A =
[[124 122 114 134 131]
 [122 120 108 137 132]
 [121 119 106 138 133]
 [125 125 119 132 130]
 [124 123 116 133 131]
 [125 124 117 133 130]
 [126 125 120 131 130]
 [127 126 123 130 129]
 [124 123 116 133 131]
 [125 125 119 132 130]
 [126 125 121 131 129]
 [127 127 125 129 129]
 [124 123 116 133 131]
 [121 118 103 139 133]
 [125 124 118 132 130]
 [127 126 123 130 129]]
Rows and columns are counted from 0.
(0, 0) = 124
(1, 1) = 120
(15, 3) = 130
(12, 4) = 131
(11, 3) = 129
(8, 2) = 116
(8, 4) = 131
(1, 4) = 132
(11, 4) = 129
(14, 1) = 124
(1, 2) = 108
(4, 2) = 116
(13, 0) = 121
(0, 3) = 134
(3, 1) = 125
(1, 0) = 122
(9, 2) = 119
(2, 3) = 138
(5, 3) = 133
(3, 4) = 130
(14, 3) = 132
(12, 2) = 116
(7, 0) = 127
(15, 4) = 129
(10, 1) = 125
(4, 4) = 131
(2, 2) = 106
(12, 0) = 124
(6, 0) = 126
(6, 2) = 120
(9, 1) = 125

m =
[[123 140 147 121 117 123 151 136 136 126 123]
 [145 135 116 145 139 119 134 118 133 118 119]
 [137 139 124 125 129 110 147 141 137 117 112]
 [114 108 121 126 113 131 133 123 117 143 147]
 [149 145 111 130 147 124 115 113 143 109 113]
 [128 129 137 135 132 128 126 116 135 119 113]
 [122 121 131 107 106 136 127 124 129 138 138]]
Indices start at 0.
(0, 0) => 123
(5, 8) => 135
(4, 5) => 124
(2, 3) => 125
(0, 7) => 136
(3, 3) => 126
(2, 6) => 147
(0, 2) => 147
(3, 5) => 131
(5, 0) => 128
(5, 2) => 137
(1, 10) => 119
(1, 8) => 133
(2, 2) => 124
(4, 10) => 113
(0, 6) => 151
(6, 4) => 106
(2, 8) => 137
(2, 4) => 129
(2, 9) => 117
(4, 3) => 130
(6, 6) => 127
(3, 8) => 117
(6, 5) => 136

W =
[[139 113 155 145 152 140 129 119 135 126 114 129]
 [116 146 133 131 145 125 129 130 115 125 113 117]
 [114 155 122 125 127 115 134 130 123 116 117 111]
 [130 135 115 128 136 113 120 120 125 134 135 123]
 [145 123 132 135 133 137 126 133 145 133 139 142]
 [134 115 132 120 147 130 126 136 128 117 115 121]
 [157 101 143 133 114 128 122 107 139 121 129 135]
 [131 124 133 121 135 126 126 120 117 132 115 101]
 [133 124 130 128 128 129 129 133 123 129 121 119]
 [113 141 129 131 124 133 116 128 124 125 121 106]]
Indices start at 0.
(0, 0) => 139
(5, 11) => 121
(5, 7) => 136
(6, 5) => 128
(4, 3) => 135
(4, 1) => 123
(2, 2) => 122
(7, 11) => 101
(5, 9) => 117
(9, 2) => 129
(1, 3) => 131
(1, 7) => 130
(2, 4) => 127
(5, 0) => 134
(9, 1) => 141
(6, 1) => 101
(0, 9) => 126
(3, 3) => 128
(7, 6) => 126
(4, 11) => 142
(7, 8) => 117
(1, 11) => 117
(9, 10) => 121
(3, 10) => 135
(8, 0) => 133
(6, 4) => 114
(1, 10) => 113
(8, 3) => 128
(2, 10) => 117
(3, 11) => 123
(0, 11) => 129
(1, 9) => 125
(0, 1) => 113
(8, 11) => 119
(9, 11) => 106

a =
[[147 143 120 123 107 104 119]
 [148 145 122 121 106 104 117]
 [118 112 132 145 154 149 142]
 [114 115 142 137 152 156 137]
 [120 115 140 143 153 149 137]
 [147 144 121 123 107 104 118]
 [117 115 145 141 155 153 136]
 [143 139 136 132 126 121 120]
 [147 146 128 118 105 105 114]
 [123 119 121 134 137 142 140]
 [114 112 139 141 155 156 140]
 [147 143 124 124 109 105 117]
 [148 146 123 119 104 103 116]
 [114 113 142 140 154 156 138]
 [146 147 127 116 103 105 113]
 [146 147 131 117 106 106 112]]
a[0,0] -> 147
a[:, 4] -> [107, 106, 154, 152, 153, 107, 155, 126, 105, 137, 155, 109, 104, 154, 103, 106]
a[8] -> [147, 146, 128, 118, 105, 105, 114]
a[7,6] -> 120
a[6,2] -> 145
a[3,3] -> 137
a[:, 3] -> [123, 121, 145, 137, 143, 123, 141, 132, 118, 134, 141, 124, 119, 140, 116, 117]
a[6,6] -> 136
a[11,6] -> 117
a[1,1] -> 145
a[1,6] -> 117
a[6,0] -> 117
a[12,2] -> 123
a[15] -> [146, 147, 131, 117, 106, 106, 112]
a[9,6] -> 140
a[15,6] -> 112
a[15,5] -> 106
a[:, 5] -> [104, 104, 149, 156, 149, 104, 153, 121, 105, 142, 156, 105, 103, 156, 105, 106]
a[7] -> [143, 139, 136, 132, 126, 121, 120]
a[4,3] -> 143
a[10,5] -> 156
a[5,0] -> 147
a[2,5] -> 149
a[4,6] -> 137
a[8,6] -> 114
a[10] -> [114, 112, 139, 141, 155, 156, 140]
a[2,2] -> 132
a[1,5] -> 104
a[12,4] -> 104
a[8,5] -> 105
a[0,2] -> 120
a[9,5] -> 142
a[5,2] -> 121
a[8,2] -> 128
a[5] -> [147, 144, 121, 123, 107, 104, 118]

grid =
[[128 135 135 142 131 142 123 126 123 128]
 [128 131 142 144 129 153 118 126 111 127]
 [127 132 131 137 130 137 124 126 123 126]
 [128 122 121 119 125 117 128 128 130 127]
 [128 125 125 123 127 123 130 129 130 128]
 [128 121 122 111 124 113 141 136 137 134]
 [128 125 132 123 126 130 133 134 125 132]
 [128 124 128 122 126 126 135 134 130 133]]
Indices start at 0.
row 0 col 0	128
row 4 col 7	129
row 6 col 4	126
row 4 col 2	125
row 4 col 0	128
row 4 col 5	123
row 2 col 8	123
row 2 col 6	124
row 3 col 1	122
row 3 col 6	128
row 5 col 7	136
row 7 col 0	128
row 5 col 8	137
row 4 col 6	130
row 5 col 4	124
row 6 col 0	128
row 7 col 5	126
row 2 col 4	130
row 0 col 5	142
row 1 col 9	127
row 1 col 7	126
row 2 col 2	131
row 0 col 3	142
row 0 col 1	135
row 6 col 9	132

X =
[[134 140 150 125 143 130]
 [121 109 126 125 123 114]
 [131 130 146 122 126 126]
 [134 150 135 128 140 132]
 [134 136 149 123 135 130]
 [127 124 136 123 122 119]]
Indices start at 0.
(0, 0) -> 134
(4, 4) -> 135
(4, 1) -> 136
(2, 3) -> 122
(2, 0) -> 131
(2, 4) -> 126
(1, 5) -> 114
(4, 2) -> 149
(2, 1) -> 130
(0, 4) -> 143
(5, 3) -> 123
(5, 2) -> 136
(3, 5) -> 132
(5, 1) -> 124
(1, 4) -> 123

M = [150 106 104 154 148 157 155 152 108 114 156 104 104 143 143 145]
M[-16]: 150
M[-6]: 156
M[8]: 108
M[-13]: 154
M[-1]: 145
M[9]: 114

data = 127  102  121  128  132  123  117
data[0] = 127
data[6] = 117
data[3] = 128

B = ((142, 140, 129, 115, 119, 134, 140, 143, 109, 139), (141, 139, 127, 105, 113, 133, 128, 129, 113, 125), (150, 149, 124, 112, 132, 141, 141, 150, 112, 122), (128, 113, 126, 153, 135, 129, 132, 119, 142, 118), (135, 132, 135, 140, 137, 144, 142, 146, 135, 121))
Rows and columns are counted from 0.
(0, 0) -> 142
(4, 9) -> 121
(4, 7) -> 146
(3, 3) -> 153
(4, 2) -> 135
(2, 9) -> 122
(4, 4) -> 137
(3, 5) -> 129
(0, 1) -> 140
(3, 6) -> 132
(3, 0) -> 128
(2, 6) -> 141
(2, 8) -> 112
(2, 3) -> 112
(0, 8) -> 109
(3, 7) -> 119
(1, 8) -> 113
(1, 4) -> 113
(1, 1) -> 139
(1, 7) -> 129

x = ((137, 150, 153, 127), (131, 107, 130, 124), (115, 103, 121, 131), (135, 104, 129, 105))
Indices start at 0.
(0, 0) = 137
(2, 0) = 115
(1, 1) = 107
(3, 3) = 105
(1, 3) = 124
(0, 3) = 127
(0, 2) = 153
(0, 1) = 150
(3, 0) = 135

arr = [106, 118, 147, 139, 141, 156, 134, 147, 120, 137, 143, 118, 122, 130, 111]
arr[0]: 106
arr[-13]: 147
arr[8]: 120
arr[6]: 134
arr[7]: 147
arr[3]: 139
arr[13]: 130
arr[10]: 143
